In the rows, 128 means zero.
One turn moves each row of this set onto another row. After a few examples, where does it send each row asked below?
nuf: [128 133 114 151 127 138 120 120 144 115 101 142 130 112 151 134 110 107
 139 125 142  93 117 186 145 126 152 159 143 143 146 136]
fug: [120 140 121 127 124 141 159 118  96 128 119 164 127 136 164 106 147 119
 128 141 157 127 115  86 119 127 125 152 149 138 121 129]
gedu: [112 105 145 135 124 140 104 131  95 111 121 113 132 147 136 141 120 132
 155 151 130  89 119 100 127 107 106 107 140 119 131 131]
pazan: [129 107 127 139 128 150 103 127  86 109 112 122 133 136 142 121 117 133
 157 153 115  89 117 110 145  93 117 112 146 114 104 130]
Lemi: [144 139 139 119 123 133 135 107 169 110 106 157 133 152 155 128 151 121
 140 140 105 145 103 104 147  96 145 145 145 108 105 142]
nepi: [132 131 120 156 136 139 124 131 147 117 102 146 124 119 153 131 119 104
 146 129 135  99 113 186 136 138 144 158 144 144 151 122]
Vimeb: [133 132 123 146 126 147 124 116 145 126 105 130 134 102 148 131 114 103
 138 134 144  88 124 181 140 138 149 152 144 141 153 146]
Doro: [143 138 160 127 118 142 131 105 164 107 106 139 132 149 152 132 160 118
 144 140 106 143 115  99 145 108 155 146 140 122 107 154]
riza: [146 121 144 133 144 122 103 136 130 130 109  99 121  88 157 133 115 111
 143 140 101 105  95 164 117 133 127 124 129 144 134 141]
Dud: [104 131 121 131 144 145 132 130 145 134  94 127 135  83 174 116 128 118
 130 152  97 154 124 108 138 127 137 147 157 106  92 145]
tadif: [150 117 123 136 139 110  94 143 127 114 104 120 123  95 165 145 108 123
 123 128 108  97  85 169 133 118 125 136 121 140 122 131]
voga: [150 129 123 126 134 120 106 128 123 126 105 107 126  85 158 129 109 110
 123 134  98  94  90 167 130 111 131 130 132 138 126 146]
kidi: [ 90 138 139 140 116 130 137 144 141 113  91 123 125 116 176 157 145 112
  87 135 118 129 120  95 129 141 123 158 140 124 123 147]
Zalub: [125 127 129 143 132 144 143 128  97 117 117 169 124 134 168 111 149 133
 142 139 160 133 121  90 127 135 132 161 141 146 105 125]
Vasuf: [137 134 131 123 127 107 113 132 124 123 106 105 121 104 156 145 114 102
 113 127 103  91  83 161 118 115 120 129 131 142 148 139]
zano: [ 65 139 140 132 124 118 130 132 146 117  98 119 131 113 170 154 130 113
 117 128 116 149 120  99 123 121 134 151 146 124 121 147]
seku: [121 109 133 132 120 138 112 136  93 109 118 123 129 153 140 143 123 130
 133 151 129  80 111 100 130 105  96 110 140 114 133 124]
lakeb: [153 123 138 142 136 119 107 148 125 118 102 110 115 102 162 144 127 110
 119 132 102  94  88 163 119 136 119 134 123 148 139 132]
gab: [112 124 123 144 130 136 128 155 147 115  90 140 128 103 184 153 142 129
  85 144 122 131 118 100 145 145 120 163 135 114 103 140]
fumu: [140 103 124 144 132 150 106 140  89 106 108 133 128 143 146 126 126 136
 147 155 115  85 111 111 143 104 107 117 143 113 106 118]
pepog: [ 76 130 140 134 144 129 124 132 149 126  99 119 131  98 170 133 127 118
 144 141 103 165 125 106 125 127 139 148 151 119 106 142]
nad: [117 125 106 132 137 141 129 140 145 125  91 144 136  88 183 131 129 130
  99 150 110 138 117 107 151 126 130 157 148 101  87 142]
bavud: [155 126 140 119 132 132 133 120 178 117 112 161 133 151 158 134 154 133
 137 148 113 145 102  99 142 116 133 142 138 101 112 136]
sepiz: [157 129 148 113 121 139 138 114 177 123 115 147 136 144 154 138 158 127
 121 154 122 133 108  91 139 127 131 138 137 101 125 151]
fikoz: [117 119 135 128 133 141 139 117 109 133 131 155 133 121 161 115 138 138
 149 147 175 136 128  83 118 140 130 148 141 138 119 137]
dono: [132 122 122 145 136 139 120 125 157 129 112 135 133 102 149 138 110 113
 146 138 152  95 122 179 133 148 141 149 141 135 159 137]
Pevu: [139 127 163 128 115 134 120 106 173 106 114 138 136 146 153 149 154 131
 139 138 127 139 118  95 147 115 154 146 129 121 111 161]
Vido: [118 128 118 132 124 139 136 111  95 117 119 166 134 125 166 113 133 138
 137 134 168 129 122  92 138 111 144 160 142 142  98 139]
reta: [129 121 134 128 139 100  96 137 135 121 113 109 123  99 157 149 103 120
 138 127 113 107  88 165 117 118 125 127 123 143 140 135]
Bizu: [132 137 114 143 133 138 138 127 149 127 105 143 127 117 149 127 118  96
 137 134 134  95 111 182 128 138 134 151 151 135 164 123]
nul: [122 132 128 127 121 152 146 104  96 132 124 149 136 115 161 105 139 127
 136 146 166 125 130  85 128 127 140 151 147 140 109 152]
diz: [118 108 142 136 127 148 105 123  89 113 117 110 133 137 135 126 121 129
 163 155 121  91 122 105 133 101 115 107 145 120 118 137]
vube: [143 130 149 112 109 132 129 104 176 117 118 140 141 143 152 149 148 131
 120 144 132 129 114  90 145 112 142 141 131 108 121 166]
Rubed: [108 129 118 118 127 126 147 117 108 130 130 168 134 131 163 119 130 136
 136 138 174 132 115  85 120 119 126 149 144 132 123 130]
Bog: [137 109 127 140 125 146 115 143  89 108 110 130 127 151 144 133 131 130
 132 155 120  79 109 105 136 110  96 114 142 112 123 119]
berod: [126 130 110 135 133 131 128 123 156 131 113 144 134 111 148 136 104 108
 137 133 147  95 112 181 130 133 134 148 146 128 164 129]

voga turns into riza
pepog turns into zano
Where do these go?
bavud turns into Lemi
Bizu turns into nepi
Vido turns into nul
diz turns into gedu

